Each named move below is a turn or a mirror, shown by a few rows before and after it. Which moves, in which order, take the first row of each later pair to the second? The first pair is answered.
move nares:
[ -6 -15  12   6   3   3   2 -11  10  -4  17  14   8 -18   3  10  -6   0
   4  -4 -17   6   0  14  29  10  13  -1   9  11  -1  -2   2 -11  16  -1
  -2 -13  -1  -2 -21  25  13  10]  ->  [  4 -24  12  13   6   1   5 -17  12   3  12   9  14 -12   2  13 -11  -5
  -1   1 -16   9  11  15  16   0  13  -4   6   9  -3 -11  -4 -13  15  -6
 -11 -18  -4  -5 -17  14  10   9]
[-17  16 -19 -21 -16  15 -27  -2 -14 -12  -6  12  -2 -25   7   2  15  12
   3   3   0 -11 -29  -7  13  22   8   0  -6  13 -16  22  20  17   4  -1
   7  -8  -4   6 -16   3   4   3]  ->  [ 19 -10 -18   7 -23  13 -13 -20 -10   6 -26  -3  23  -8  15  12  -1  -5
 -15  22   4   3   4  -1 -16  -6   1  -9 -13   9 -18   3   1  11   1 -13
 -20 -24 -14  -5  -7 -18  -8  -2]
[ 23 -26  29  28  20  -7  38  -1   2 -16  -2 -37  18  21 -20   1   2 -10
  31   3   3 -10  35 -20 -32 -29  13  19  -4 -21   2 -20  -2  -8   5   2
   4   6   7 -38  -2  -5 -19  -8]  ->  [-15   0  31   2  26  -2  23  21   0 -34  19 -22  -5   3 -27  -8  18   8
  51 -17  -2 -24  -2 -27  -1   1  19  28   0 -16   5  -1  19  -3   8  17
  33  26  18 -26  -9  22  -6  -3]
move sotus:
[ 20  13   1   3  11  45  -5 -29   0  16   4 -14   9 -14   5  32 -32  37
  10  -5   2  18  48 -20 -11 -24   4  10   3  30  -3 -10  -6  11 -19   1
   1 -26 -20 -23  -1 -22 -10 -20]  ->  [  7  19  -4   7  14  48 -10 -13  -9  -7 -10 -10   6 -10   0  31 -17  43
  29   5  -3   2  44 -21  -3 -12  21   2 -11  16   1  -6   9  13 -13  -3
   7 -34 -14 -40   3 -19 -17 -11]
[  0 -27 -25  -9 -26  33 -10  34   2 -57 -28  15 -31 -33  28   4  -4  25
  -1 -53  13 -14   2   9  33  13 -33  -4 -19  18 -10  14   1 -15  15 -25
  33 -31  19  -8  15  13 -14  28]  ->  [  6 -36 -18 -10 -21  30   1  21  20 -34  -8  10 -32 -39  29   4 -22  21
 -18 -70  15   0   5   9  31  -1 -52   2  -4  35  -5  11 -11 -19  13 -21
  29 -22  18   7  13  20  -1  27]
[ 12  18  -4 -14   9  -1   1  -4 -18  17  -2   3   5   2  -1 -12  -5   8
  -5  -7   8   9   4  -5 -24  -6 -29   3  14   2 -28  -2 -10  -6 -21  17
  12  21  -7  20  -3 -21  -6 -21]  ->  [ -2  27 -10  -9  13   2  -5  18 -29 -16 -18   4   0   5  -5 -13  14  15
  22   2   5 -11  -1  -7 -12   9   0  -5  -7 -20 -23   2  11  -1 -16  10
  20   7   1  -5   5 -16 -18 -11]
[-18  14  14   8   2  -4 -11  20   0 -11  13   0   8   9  -4 -16  14  -4
  21  -5 -26  -2 -11   3  14  14   9  -7   9   0  -6   5  -9 -13  12  18
  10  14  11  -6   4   5 -10  -4]  ->  [-10  11  20   5   2  -8  -5  10   9   5  27  -2   9   4  -3 -15   1  -9
   7 -16 -21   8 -10   4  11   6  -3   1  18  11  -2   1 -16 -19   9  17
   7  21  10   7   1   9  -4  -6]
move sosor:
[ 20   4  -1  -4  -3  -5  -7   5 -18   6 -26 -23   5  20  -1  -4   3   5
   7  -5   8 -19  14   2 -22   2   4  -2 -14 -12 -21 -17  10  -5  -7 -14
  17  -4  -3 -22  23 -25  -9  -1]  ->  [ 25  -5   0  -1  -4  -1   0   6 -12   3 -27 -25   9  17  -3  -6   1   3
   3 -12   8 -21  21   0 -21  -4   2  -2 -13 -10 -21 -19  11  -6  -5 -14
  15  -6  -2 -25  25 -18 -10   4]
[-14   6   8  -3  -3  -2 -12   8  -3 -10   7   9  -3   4   3  16  13   3
   5  16  -5  -2 -14   6  11  21  27  -4 -12  -5   4   3  23   7   8  -4
  -1  -5   2 -11  -7  -2   2   0]  ->  [-14  11   9  -8   9   3   4  18   0 -13  12   2  -8  -2 -13   0  10   8
  17  -8   0  -4  -8  -6   7  17  16   0  -6 -11   6   1  24   0   0   7
  17   7  12 -10  -1   9  -3  -1]
[ 15  33 -10 -17   2  37 -21   9 -25  -6   8 -17 -23   6 -23 -22 -18  11
  11  34 -14 -10  17   4   4  10 -38 -25  -1  -4 -30  15  20   7 -24  27
  32  22 -19  -4 -21 -48  -9  15]  ->  [ 38  -4  -8 -12   0  56  15  11   5 -13   0 -21 -11 -13 -30 -26 -33   4
  -8   2 -10  -8  48  -5   6 -13 -50 -15  -8   8 -18  10  22   4 -17  30
  29  16 -19  -7  -7 -16 -12  31]
[ 18   8   8  22  16  -8  30  -6  11  25  13 -31  -4  19 -25   5 -15 -14
  16 -20  -8   8  23  12  12  -7 -24   5   3  -8  -6   7 -15  -6  18  24
 -21  -2  21 -24   6  15 -36  -2]  ->  [ 17   3   0  29   0 -13  16 -16  10  30  10 -27   5  26  -5  24 -11 -19
   7   7 -13  10  17  23  18  -3 -13   2  -1   0  -5   8 -15   2  27  13
 -40 -16  11 -28   1   5 -33   2]
Pairs:
Each pair is 2 to 3 moves apart.
[ -4  -7  21  32  11  -3  22 -27  13   0  -3 -30  14  27   1  23 -37 -35
 -13 -24   2  14  34  13 -36 -68  26 -22 -11 -31   8 -22 -30  -4 -21 -43
  -6 -21  11  -4 -27   1 -16   7]  ->  [-48  15  27  -7  23   9  21   5  23 -30  28 -10 -15  -8 -13   4 -20 -14
  11 -74  -1  -5   1  -4   9 -36  27  -2  -2 -22  15   1   1   3 -17 -19
  37   2  30  12 -30  52  -3  26] | sosor, nares, sosor
[ -3  11   1  -5  40  21  -3 -34  -1  13 -17  -3  -1  34  12   9  -8 -12
 -24  36  11   9 -15 -14  -8  24 -32  30   9   3 -17   6 -29  27   7 -31
   3 -11 -20  -9  32 -48   3  -8]  ->  [  5  -8   0  -1  35  27  10 -34  12  11 -22  -4   8  29  14  12 -15 -16
 -33  25   9  10  -1 -17  -7  16 -34  33   3  10 -14   5 -28  26  14 -35
  -4 -20 -22 -10  36 -36   3   1] | sosor, sosor, sosor
[-17  -8 -12   9  -5   4   4  20  -4 -31  -9  19   0  -6   1  11  14   5
  -4  -5 -24  -2  -3  -9  34   6  30  -4 -25  -1   8  10  24  18  21   2
   0 -25   0 -14  13  31  -1  12]  ->  [-24  11  -8   2   6   2   2  24 -16 -33  -1  18  -9  -3 -13  -2  20  15
  11 -11 -20  -7 -11 -14  29  11  24  -5 -18 -14   4  12  24  14  12  11
  18  -9   8 -17   9  26  -5   5] | sosor, sosor
[ -4  20   5 -33  11  15  -5  11 -22 -11   7  11  -7 -14 -19 -27   0  26
  19 -18  -2   0  -6  -7 -14   3 -38   5  14  -1 -15   7  -2 -16 -33  -9
  27  21   9  22  -2  -7   2   3]  ->  [-15  18  -1 -36   2  17 -10  15 -12 -17   9  21  -8 -25  -8 -17   7  28
  15 -19  -5  -5 -14  -4   6  16 -30  13   9   9 -13  17   9 -10 -22 -11
  21  15   8  26  -8   7  13  15] | nares, sosor, nares
[ 38  20 -38  29  24  10  12  29 -48  -7 -13  -4   2  25  21   8  32  20
  19  13   1   8  51   0 -13   9 -20 -11   7 -38  13 -15 -19  -7 -33   1
  14  22   1   0  11 -15 -20  -9]  ->  [ 13  21 -36   9  26  22  17  48 -34 -29   5   8 -12  -3  15  -2  37  33
  25 -23  -2  -4  35  -7  19  24 -19   4   8 -23  23   0   3  -2 -26  14
  29  30  11   9  10  26 -11  12] | sosor, nares
[ -5   9   4 -37  -3  18 -25  13 -28   5  -5  -7   0  -3 -15 -22   7  19
  10  19   6 -11 -17   3  -3  21 -24  -8   0   2 -14  -3   6  -4 -18   6
  26   7   4  16 -27  10  -7  -6]  ->  [ 28 -21   5 -15  -9  19  -4  -5 -15  16 -26 -17  22   5 -14 -16  -9   7
 -10  24  11  -1  15   6 -25  -5 -32 -15  -9   3 -13 -17 -13 -11 -18  -4
   3 -11  -6   6 -21   3 -16  -3] | nares, sosor, sosor
